A =
[[-54.1  14.9   6.9 -19.5   9.2 -52.7 -44.6  41.3 -31.4  20.3  25.9  30.7]
 [ 54.9  34.6 -31.2   0.1  44.3   3.8  25.9 -33.3 -20.2  -7.3   5.2  22.8]
 [ 50.0 -45.3 -12.3 -11.8 -14.5 -18.4  10.2  26.7 -14.7   8.9 -10.6  19.9]
 [  7.6 -24.5   4.9 -29.0  12.6 -13.8   1.6  28.3  -1.5  -8.9  13.6 -17.4]
 [ 17.2  29.1  30.4 -13.6  37.8  36.5  46.8 -23.6  15.3 -32.8 -35.6  10.1]
 [ 35.1  44.2 -54.4 -32.6  46.8 -38.4 -53.5 -21.7 -32.5   3.7  47.1  22.5]
 [-10.0  40.6 -48.0   9.7  27.1   8.3 -42.9 -10.2 -23.1  26.4  -9.3  17.6]]
Indices start at 0.
row 0 col 0 = -54.1
row 2 col 0 = 50.0
row 4 col 5 = 36.5
row 0 col 2 = 6.9
row 3 col 9 = -8.9
row 4 col 0 = 17.2
row 4 col 1 = 29.1
row 6 col 6 = -42.9
row 6 col 9 = 26.4
row 0 col 3 = -19.5
row 4 col 2 = 30.4
row 6 col 3 = 9.7
row 1 col 10 = 5.2
row 1 col 0 = 54.9
row 2 col 8 = -14.7
row 5 col 3 = -32.6
row 5 col 1 = 44.2
row 6 col 0 = -10.0
row 2 col 6 = 10.2
row 1 col 9 = -7.3
row 3 col 11 = -17.4
row 0 col 1 = 14.9
row 6 col 5 = 8.3
row 4 col 4 = 37.8
row 5 col 10 = 47.1
row 1 col 7 = -33.3
row 1 col 4 = 44.3
row 0 col 4 = 9.2
row 2 col 5 = -18.4

a =
[[  1.4  -5.8  12.2   5.7 -25.2   4.0]
 [ -3.2  10.8   8.7   1.4   6.5  -4.8]
 [  4.1 -29.1   6.2 -19.3 -18.0  -2.5]
 [-13.7   1.3 -15.4  10.8 -47.6 -10.8]
 [  1.6  21.2  10.4  -6.7  -4.2 -22.9]]
Rows and columns are counted from 0.
(0, 0) = 1.4
(4, 4) = -4.2
(4, 3) = -6.7
(3, 2) = -15.4
(2, 1) = -29.1
(0, 3) = 5.7
(1, 0) = -3.2
(3, 5) = -10.8
(3, 3) = 10.8
(0, 2) = 12.2
(0, 4) = -25.2
(0, 5) = 4.0
(0, 1) = -5.8
(2, 3) = -19.3
(1, 5) = -4.8
(2, 5) = -2.5
(1, 1) = 10.8
(4, 5) = -22.9

B =
48  62  50  60  71  40  53  62  63  50  39
51  46  57  52  46  54  55  53  48  60  63
74  73  47  57  56  40  49  53  65  22  30
52  49  53  52  49  55  54  51  50  54  56
29  37  56  56  75  55  53  62  51  86  71
54  58  51  55  57  49  52  55  57  49  46
B[0, 0] => 48
B[3, 4] => 49
B[:, 2] => [50, 57, 47, 53, 56, 51]
B[0, 4] => 71
B[5, 0] => 54
B[4, 4] => 75
B[4] => [29, 37, 56, 56, 75, 55, 53, 62, 51, 86, 71]
B[3, 6] => 54
B[:, 6] => [53, 55, 49, 54, 53, 52]
B[5, 1] => 58
B[0, 3] => 60
B[2] => [74, 73, 47, 57, 56, 40, 49, 53, 65, 22, 30]
B[1, 6] => 55
B[2, 3] => 57
B[3, 1] => 49
B[:, 3] => [60, 52, 57, 52, 56, 55]
B[5, 2] => 51
B[1, 2] => 57
B[5, 8] => 57
B[5, 5] => 49
B[4, 2] => 56

x =
[[552, 311, 888, 560, 318, 811, 455, 332, 472, 327, 530, 315, 314, 650, 402],
 [880, 626, 476, 363, 482, 856, 636, 280, 601, 744, 268, 815, 726, 496, 733],
 [689, 849, 388, 303, 758, 409, 490, 334, 791, 762, 283, 847, 693, 293, 621],
 [527, 372, 927, 313, 801, 520, 535, 304, 761, 275, 386, 611, 293, 788, 342],
 [605, 666, 711, 346, 687, 662, 297, 386, 657, 753, 262, 554, 884, 310, 440],
 [288, 574, 827, 719, 829, 535, 590, 685, 826, 619, 709, 681, 711, 685, 576],
 [535, 757, 433, 825, 356, 759, 844, 800, 248, 738, 801, 310, 709, 715, 762]]
x[0, -15]	552
x[-1, -12]	825
x[-4, 4]	801
x[0, 5]	811
x[0]	[552, 311, 888, 560, 318, 811, 455, 332, 472, 327, 530, 315, 314, 650, 402]
x[1, -9]	636
x[-3, -8]	386
x[-4]	[527, 372, 927, 313, 801, 520, 535, 304, 761, 275, 386, 611, 293, 788, 342]
x[6]	[535, 757, 433, 825, 356, 759, 844, 800, 248, 738, 801, 310, 709, 715, 762]
x[-7, -1]	402
x[1, -1]	733
x[1, 7]	280
x[-7, 7]	332
x[-6, -7]	601
x[:, 9]	[327, 744, 762, 275, 753, 619, 738]
x[-3]	[605, 666, 711, 346, 687, 662, 297, 386, 657, 753, 262, 554, 884, 310, 440]
x[-4, -6]	275
x[-1, -2]	715
x[-1, -4]	310
x[-1, 1]	757
x[:, 2]	[888, 476, 388, 927, 711, 827, 433]
x[3, 11]	611
x[-3, 6]	297
x[4, -5]	262
x[0, -13]	888
x[2, -9]	490
x[1, -15]	880
x[-4, -14]	372
x[-6, 5]	856
x[:, 1]	[311, 626, 849, 372, 666, 574, 757]
x[-2, -5]	709
x[3, 6]	535
x[2, -14]	849
x[1, 3]	363
